One turn sends every row of this set to another row. A few are shown first. Where does it send the rows asked after them?
lut: [ -4.1  -5.3  31.3  -3.0  14.1  15.2  -7.0   1.0   6.0 -11.1  12.3   7.1
  -6.4  32.6]
mamis: [-10.9  -0.3   8.6  -9.3  12.7  38.2 -10.5   5.0  -3.6   3.0   3.9  11.2
  -0.8  -5.5]
tisak: [ 20.3 -24.0  -4.2   5.4  -7.0  23.8  -7.5   0.1   0.3   0.6 -20.8   6.1
  15.3  28.4]
fum: [ -6.0 -16.5  14.7  14.8 -14.0   6.6   6.3   9.0   3.3 -27.4  -7.5   7.4
   2.2  12.2]
vofu: [-10.3   8.1  31.1  -3.0  18.5   8.0  -8.9  -4.2  -3.9  -0.4   6.2  12.0
   8.0  22.6]
ren: [  4.8  -0.3  -5.8 -15.5  12.8   4.3 -22.8  17.9  -3.7   5.5   7.0  -8.8
  -2.6  24.2]
Vimen: [ 22.6  -6.6  19.3  -1.6 -15.5  19.8   4.6  -1.8  -5.0 -11.5   7.1 -11.4
  -0.6   5.6]
fofa: [  7.2  -4.3  20.2 -10.2 -17.5  19.4 -15.8   0.0  -5.0  15.2  -9.8   4.8
 -16.2  17.6]
logu: [ 19.6  -4.8  17.4  -6.9 -10.9  33.9  -0.8   4.1 -12.9 -12.3   4.8 -10.6
   0.9  12.0]
Namaf: [  7.5 -15.0  -0.5  -7.7   6.6  13.5 -21.5   6.2 -10.1  -7.7 -23.3  -6.0
   3.6  -8.5]
vagen: [ 14.0 -21.8 -10.5   2.6   1.1  25.6 -23.9   4.4 -11.2   1.4 -19.2  10.5
  10.5  21.2]
dade: [ -6.8   7.2  -9.0  -5.8   8.6  10.1   3.4   0.7   2.9 -24.7 -18.8   8.4
  10.7   7.2]
Puf: [ 13.1 -15.1   0.0   9.0  31.2  17.2   4.5  -6.1  -5.7  11.5   5.6  -3.1
  14.5  14.2]
geta: [ 4.2 -1.4 -6.2  4.6 -5.9  3.2 26.9 -5.9 -9.6  5.0 -6.0 -3.3 -7.4 15.5]
ruza: [  7.5  -7.5  22.9  -7.3 -12.0  15.0 -27.8   4.9 -10.8  12.6  -8.3  11.5
  -6.7  20.7]
Konof: [ 20.1 -11.9   3.3   0.5  18.8  13.2   1.4   2.8  -5.4 -20.0   6.3  11.2
  -5.2  36.4]
dupo: [ 15.1  -1.3  -0.8   3.0  15.9  11.5   4.1   5.8   2.3 -10.1   3.0  19.0
  -9.2  39.5]
ner: [-11.5  -3.2  18.9   2.9  -0.7 -16.7  -8.1   5.6  -1.7   0.5 -14.9 -11.2
   5.5  12.4]
gerif: [ -5.8 -17.3 -14.1   1.5 -18.6  24.7   7.0  -0.5   1.1  13.7   4.3   0.4
   2.5  11.5]
Dosuz: [ -7.2 -19.5  17.4   6.4 -17.4  17.2   9.4   3.1   8.8 -22.0  -3.1  10.4
  -3.7  20.9]
Muzab: [  2.7 -15.2   3.8  -2.6  14.0   0.8 -22.9  14.0  -0.5  -2.9 -19.0  -7.0
  16.3  -2.3]
demil: [-14.5  -6.9  16.2  -1.4  10.3  37.1  -6.6  10.6  -6.5   9.0  -0.4  -1.0
   1.3  -7.5]
nedu: [ 10.3   0.8  -6.0   6.2  -4.4  -8.6  10.9   6.4  -3.9   0.1   0.2  -0.3
 -19.6  21.7]
fofug: [-12.8 -25.3   4.3  11.9  14.7   7.8 -11.3  17.0  -8.3  11.3   9.6   3.7
   2.1  29.5]
pap: [ -4.6  -7.6  -2.6   8.7 -16.3  28.4  11.7  -2.7   0.9  22.0   1.2   6.6
   3.3  14.4]
Guk: [  5.2 -20.3  11.7  -1.4   9.3  23.8 -16.7  10.2  -8.0 -10.2 -25.6  -7.8
   9.1  -4.8]
miva: [ -7.5   3.1  -4.4 -20.4   3.1  13.4 -20.9  17.0 -11.2   6.8   7.0  -4.7
  -3.9  22.9]
bipib: [  6.2 -10.3  -6.0   8.9  26.7  19.2   9.3  -5.4 -12.7   9.4  -5.1  -9.4
  13.8   5.8]
zet: [-10.0  -1.0  -5.9   8.3 -17.2  31.1   3.0  -1.7  -5.7   8.5  -1.8  13.1
  -1.9  -0.8]
Bov: [ -7.7  -2.2   9.1  12.1  10.9   9.0   1.2 -11.8   0.4   6.7 -23.8  24.0
   7.4   2.5]
lavo: [-13.2   3.8  19.7  -6.8   2.7  27.9  -9.4  13.7   7.0  -2.7   9.4   9.0
   6.9  -3.2]
zuki: [  1.1  -7.1   3.8   7.2  19.2  15.4   0.8 -14.2   4.6   9.2 -29.5  20.0
   4.8  12.6]
Vut: [ 21.6 -11.2   4.1  -6.7   9.3  23.6   2.0   2.2 -10.3  -4.2  -0.5   8.0
  -0.1  45.1]
zep: [ 11.0 -27.2 -13.2  -0.3  -4.4  29.3  -5.4  -0.2   4.6  -5.5 -10.6   8.4
  15.5  25.9]
Kete: [-12.7   1.4  29.4  -1.0  15.6  12.9 -10.4   6.3   6.2  -6.9   1.1  12.5
  11.1  30.1]
sar: [ -3.0  14.4  -2.3  -2.9   7.0   9.7   8.2   2.3  12.7 -23.5  -6.0   7.8
   3.7   5.1]
zera: [  4.0  -3.7  -3.6   5.7   0.6  -4.8  16.5  -0.1 -10.1  -0.4  10.6  -5.5
 -18.4  13.4]
sok: [ -0.4   0.6  24.4  -1.3   3.5 -15.4 -11.7  -4.5  -9.4  -6.2 -14.3  -6.0
   6.1  12.4]
fetiz: [-10.4 -33.9  -2.1   8.7  13.5   2.7  -5.6   7.3  -3.6  14.2  -0.9  -0.2
   0.5  30.2]
moduz: [ -4.6 -12.2  12.3   7.8  11.5 -17.9   1.7  -4.7   0.1  -3.9 -12.0 -12.1
  -5.2  12.3]

lut goes to Vut
Konof goes to tisak
miva goes to fofug
Now these:
ren goes to fetiz
dupo goes to zep

